One turn moves each row of this set onto another row. After a few examples, where does it send each row asked below?
dobo: [ 1.23  0.16  1.82  0.07 -4.58  5.04 -2.11 -0.84  1.26  0.06 -1.68  0.84
  3.13  1.12  0.96  0.84]
mepan: [-0.61 -1.24  2.09  1.71 -0.57  1.96 -3.51  4.93 -0.63  1.40  0.12  0.72
  0.80 -0.52 -0.03 -0.08]
ratol: [-1.50 -0.33  1.30 -1.57 -1.32  2.49  0.07 -5.86 -0.06  1.58 -0.29  0.56
  2.81  1.39  0.82 -0.42]
mibe: [-2.07  1.35  1.16  4.11  0.83 -0.05 -2.83 -2.79  0.31  1.10  0.60 -2.37
 -0.99 -2.83  2.37 -1.18]
kerif: [-1.45  0.08  0.48 -0.20 -5.75  4.24 -1.67  0.59  3.40  0.54  0.20  0.58
  2.07 -0.20  2.78  0.23]
vepo: [ 0.51  0.32  3.05  0.90 -4.00  5.55 -0.47 -0.77  1.63  0.40 -1.68  0.53
  3.29  1.35  1.49 -1.61]
bupo: [-3.07  0.55  3.76  1.11  1.03  2.29 -2.88 -4.63 -0.52  0.43 -0.04  1.58
 -2.13 -3.65  3.50  1.53]
mafun: [ 0.29  0.58  2.60  3.55  3.40  0.26 -3.20 -3.33  0.42  0.81 -0.44 -0.84
 -1.23 -0.39  1.07 -0.43]
gop: [-1.60 -0.34  1.04 -1.85 -1.45  2.49  0.02 -5.73 -0.05  1.09 -0.52  0.89
  3.25 -0.05  1.01 -0.11]
mimot: [-3.88  0.67  4.45  1.87  1.42  2.18 -1.61 -4.39  0.40  2.07  0.87  0.56
 -3.39 -0.15  4.01 -0.77]
tazet: [-2.98  0.47  2.60  0.49  0.54  1.56 -4.03 -4.30 -0.17  1.03  0.75  1.40
 -3.25 -1.97  3.18  3.03]
gura: [-0.72 -1.18  2.12  1.73 -0.38  1.86 -3.40  4.84 -0.58  1.84  0.23  0.42
  0.52  0.50 -0.08 -0.35]
nusu: [ 1.05 -2.68  5.36  0.18 -0.93  4.82  1.69  0.72 -0.29  0.86 -1.70  1.08
 -1.89 -0.25  1.15  1.08]
fose: [-0.85 -1.07  2.52  2.20 -0.36  2.05 -2.85  4.77 -0.56  2.02  0.25  0.18
  0.47  0.64  0.14 -1.30]
Sefi: [ 0.75 -0.97  1.95 -0.81 -2.69  4.42 -1.73  0.32  4.38  0.52 -0.44  2.42
  1.27  3.08  1.72  0.54]
Banop: [-2.45  0.89  4.27  1.64  1.42  2.24 -2.73 -5.00 -0.67  2.14  0.41  0.37
 -3.49  1.35  2.83  0.57]
Falat: [ 0.03  0.39  2.32  3.30  3.20  0.42 -3.21 -3.22  0.57 -0.01 -0.68 -0.25
 -0.51 -2.79  1.39  0.01]
vibup: [-1.43 -2.72  2.67 -0.55 -2.92  3.09  0.78  2.25  1.78  2.10  0.97  0.41
 -3.91  0.56  2.47  2.14]
Gilus: [-2.64  1.11  2.84  1.17 -0.02  1.64 -4.11 -4.79 -1.13  1.96  0.73  0.14
 -3.52  0.35  2.78  2.36]
nosi: [-1.41  0.22  1.07  0.37 -5.38  4.18 -1.09  0.42  3.36  1.57  0.46 -0.14
  1.40  2.61  2.59 -1.11]
bar: [-1.06 -1.19  2.11  1.82 -0.52  2.09 -3.07  4.94 -0.55  1.28 -0.02  0.71
  1.06 -1.24  0.30 -0.61]
Gasat: [-1.92 -2.79  2.94 -0.42 -2.82  3.28  1.34  2.38  2.03  1.69  0.79  0.62
 -3.45 -1.00  2.95  1.53]
memav: [-4.18  0.98  4.09  1.97  0.60  2.43 -1.71 -4.49 -0.35  1.36  0.47  0.37
 -2.39 -2.91  4.08 -0.42]
gepas: [-1.83 -1.41  0.65 -2.87 -0.22  1.66 -0.22 -4.74  2.58  1.27  0.59  2.55
  1.68  1.01  1.57  0.64]
muzuk: [-1.42  0.05  0.60  2.50  2.52 -0.82 -3.79 -2.01  2.65  0.73  1.17 -0.22
 -2.36 -1.95  2.38  0.81]
manu: [-1.23  1.34  0.57  3.64  0.55 -0.46 -4.09 -2.97 -0.08  1.45  0.71 -2.58
 -1.56 -1.30  1.76  0.16]
Nem: [ 1.41 -2.80  4.66 -0.24 -1.22  4.48  0.62  0.64 -0.55  0.56 -1.69  1.30
 -1.93 -0.14  0.71  2.49]
Tep: [-1.87  0.18  1.51  3.20  2.98 -0.57 -2.64 -2.04  2.86  1.32  1.37 -0.69
 -2.42 -1.02  2.73 -1.06]
kab: [-0.13 -1.10  2.39 -0.60 -2.44  4.90 -0.49  0.45  4.78 -0.08 -0.69  2.80
  2.11  0.50  2.54 -0.58]
tozak: [-3.30 -0.41 -0.52 -2.09 -2.65  1.32 -0.39 -4.68  1.33  2.31  1.39  0.26
  1.61  1.16  1.89  0.04]
rer: [-3.74 -0.31 -0.08 -1.85 -2.52  1.56  0.31 -4.62  1.56  2.09  1.26  0.40
  1.97  0.01  2.37 -0.73]
Boded: [-1.37 -1.20  2.59  2.06 -0.23  2.21 -2.48  5.03 -0.26  1.42  0.25  0.66
  0.92 -1.06  0.62 -1.41]
gatuk: [-2.19 -1.33  1.23 -2.51  0.11  1.90  0.54 -4.79  2.71  1.55  0.56  2.17
  1.69  1.30  1.82 -0.49]
rirev: [-0.96 -1.19  3.07  0.73 -4.93  4.07  0.66  0.86 -2.15  1.49 -0.69 -1.63
 -1.53 -1.67  1.62  1.76]
Bano: [-0.98 -1.13  2.92  2.24 -0.06  2.36 -2.33  4.89 -0.34  1.77  0.09  0.32
  0.73 -0.07  0.38 -1.69]
nali: [-0.91 -1.12  3.42  1.10 -4.62  4.15  1.04  0.74 -2.06  2.15 -0.61 -2.04
 -2.01 -0.07  1.55  0.90]

mibe moves to Falat
tazet moves to Gilus
gop moves to gepas
Now find these:
nosi moves to vepo
Bano moves to Boded
Nem moves to vibup

One turn moves each row of this set onto another row. After a few examples, where does it send each row asked below?
Pitab: [-0.40 -2.56 -5.77  3.36  4.99 -1.18  2.54 -3.56  3.79 -2.00 -2.52 -1.63
 -3.16 -2.28  4.43]
nusen: [-4.27  1.19 -2.52 -1.85  2.55  1.02  0.91 -1.75  4.43  1.89 -1.07  0.89
 -1.60 -2.72  2.13]
tor: [-0.15  1.09 -5.70  3.69  5.12 -0.54  3.80 -2.87  6.05  0.21 -2.80  1.70
 -3.04 -2.81  3.49]
gal: [ 1.20 -0.20 -0.12  4.16  1.08  0.01  1.57 -2.94 -0.27 -1.48 -2.46  2.27
  1.09  0.53  3.35]
rikol: [ 2.50 -0.92  0.29  3.57  1.61 -0.61  3.63 -4.35  1.51 -3.19 -1.91  2.46
 -1.65 -1.15  3.91]
Rin: [-0.58 -0.85 -1.31  2.84 -1.41  1.99  1.93 -4.66 -1.24 -1.57 -3.68  1.71
 -0.86 -1.98  4.95]
rezup: [-0.08 -0.74 -2.79  0.95 -1.51  1.67  1.25 -4.18  0.04 -2.95 -4.38  3.29
  1.03 -2.30  1.87]
riku: [-1.98 -0.40 -3.68  2.80  4.44  1.42  4.74 -2.87  7.57  1.28 -4.11  0.99
 -1.30 -1.78  4.16]
filet: [-3.47 -1.01 -2.53 -1.79  3.89  2.00 -0.65 -0.85  4.25  0.18 -0.84 -0.16
 -1.52 -2.41  2.74]
kav: [-2.24  3.16 -5.04  2.04  3.04 -0.25  3.86 -2.86  5.75  1.07 -2.41  2.70
 -1.77 -3.24  1.28]
sokog: [-2.76 -2.85 -3.17  1.18  4.50  3.90  2.28 -1.47  6.73 -1.17 -3.66 -0.47
 -0.63 -2.17  3.84]
Desad: [-4.12 -1.69 -3.66 -0.66  2.38  1.64 -0.04 -2.27  2.82 -3.08 -0.97 -1.59
 -0.21 -2.95  0.31]
Sofuz: [-4.11 -1.55 -2.49  0.04  3.39  4.05  2.20 -1.41  6.68 -0.69 -3.16  0.26
  0.39 -2.27  2.27]
nale: [-1.71 -2.53 -3.80 -0.15  5.66  1.50 -0.68 -0.56  4.45 -0.22 -1.86 -0.65
 -2.05 -1.88  4.40]
gutum: [-0.96  0.54 -5.53  3.61  3.77 -2.87  4.51 -4.54  4.27  0.20 -2.49 -0.03
 -2.82 -2.08  3.18]
Daso: [-3.24  1.98 -3.94 -0.31  2.88 -0.52  2.28 -2.70  4.74  3.42 -2.17  1.70
 -2.38 -2.53  2.98]
dul: [-3.88 -0.18 -3.55 -0.54  2.90  3.76  0.37 -1.22  4.64 -2.46 -1.15  0.56
 -1.19 -4.22  0.83]
zuka: [ 1.03  0.62 -2.27  1.96 -0.22 -0.30  2.07 -3.76  0.90 -2.25 -3.79  4.02
  1.76 -0.86  0.91]
sabu: [-4.81  1.47 -3.46 -0.56  1.08 -0.27  1.80 -3.22  3.35 -0.82 -0.91  0.06
 -0.15 -2.76 -0.90]
nebed: [-1.89 -3.72 -4.80  1.21  4.35  1.11  0.34 -2.43  3.07 -3.63 -1.90 -2.47
 -1.75 -2.67  3.03]
Rili: [-2.44 -0.77 -3.69  2.54 -0.64  0.56  2.79 -4.17 -0.44 -4.43 -3.18  3.07
 -1.54 -2.82  6.12]
fuz: [ 1.31 -2.34 -0.44  2.50  0.45  1.47  2.90 -4.80  0.63 -4.02 -2.49  1.55
 -2.64 -2.65  4.67]
Kimiv: [-0.55 -1.77 -5.28  1.43  5.81 -0.13  0.75 -1.62  4.87  1.20 -2.94  0.03
 -2.66 -1.54  5.35]
pov: [-4.38  0.49 -2.43  0.37  2.69  2.93  3.38 -2.08  7.05  0.88 -3.19  1.19
  0.42 -2.24  1.63]
pora: [-3.27  2.62 -4.38  1.70  1.87 -2.54  4.16 -4.28  4.05  0.92 -1.65  0.78
 -1.24 -2.22  0.56]
til: [-2.10 -0.07 -1.30  3.03  0.18 -0.16  3.92 -3.97  0.27 -4.38 -1.36  2.57
 -2.32 -2.42  6.09]
feto: [-0.12 -0.84  0.57  3.46 -0.52  1.57  2.45 -4.19 -0.72 -1.87 -2.06  1.34
 -1.55 -1.70  4.98]
duze: [-4.15  2.70 -3.92 -0.24  1.92  1.88  2.18 -2.07  5.18 -0.24 -1.64  2.16
 -0.87 -3.80 -0.05]
leka: [ 2.31  0.53 -0.77  3.36  1.18 -1.43  3.19 -4.06  1.58 -2.33 -2.53  3.52
  0.50 -0.32  2.08]
Duz: [-0.96  0.74 -1.27  3.30  1.87 -1.50  2.37 -1.92  0.77 -4.53 -1.05  3.66
  1.35  0.26  3.30]
suz: [-1.98 -0.72 -5.00  2.48 -0.13  0.28  1.49 -3.10 -0.50 -4.35 -4.02  3.47
  0.81 -1.76  4.76]
Fef: [ 0.08 -1.68 -5.37  3.12  6.16  1.38  2.14 -1.89  5.57 -2.08 -2.50  0.07
 -3.30 -2.97  4.45]
rido: [-1.72 -2.26 -3.77  2.57  5.10  2.46  3.60 -2.27  7.14 -0.11 -4.08  0.14
 -1.47 -1.90  4.88]
zos: [ 0.71 -0.31 -1.94  3.70  0.10  0.53  0.90 -3.26 -0.86 -1.17 -3.86  2.74
  1.62  0.00  3.24]
lor: [-1.28  0.58 -5.31  1.29  4.39 -1.05  2.06 -2.67  5.04  3.01 -3.11  1.31
 -2.84 -2.06  4.77]
Larut: [-0.20 -0.54 -2.52  3.14 -1.14  1.48  1.21 -3.99 -1.18 -1.10 -4.47  2.39
  0.72 -1.18  3.99]
kerav: [-1.30  0.07 -3.75  2.88  0.96 -0.77  1.26 -1.99  0.09 -4.45 -3.07  3.80
  2.25 -0.30  3.34]
noli: [-3.42  1.05 -3.08  1.53  3.24  1.54  4.66 -2.75  7.56  1.81 -3.49  1.65
 -0.23 -1.82  2.64]
lefef: [ 0.13 -2.34 -1.85  1.03 -1.14  2.47  1.77 -4.72 -0.03 -3.92 -3.73  2.06
 -1.19 -3.26  3.70]
maf: [-1.75 -2.45 -4.18  0.95  5.01  3.46  0.35 -1.02  4.82 -3.45 -1.72 -0.44
 -2.39 -3.79  3.03]
nurib: [ 0.77 -0.45  1.09  4.04  0.69  0.54  2.33 -3.48 -0.22 -1.93 -1.57  1.38
 -0.51 -0.30  4.25]
munin: [-1.47  0.66 -0.04  3.43  1.45 -1.33  3.72 -2.95  0.79 -4.54 -0.17  2.94
 -0.88 -1.00  4.68]

maf moves to Fef
Larut moves to Rin
Now find these:
riku moves to noli
munin moves to Duz
sabu moves to Desad
lefef moves to fuz
lor moves to Daso

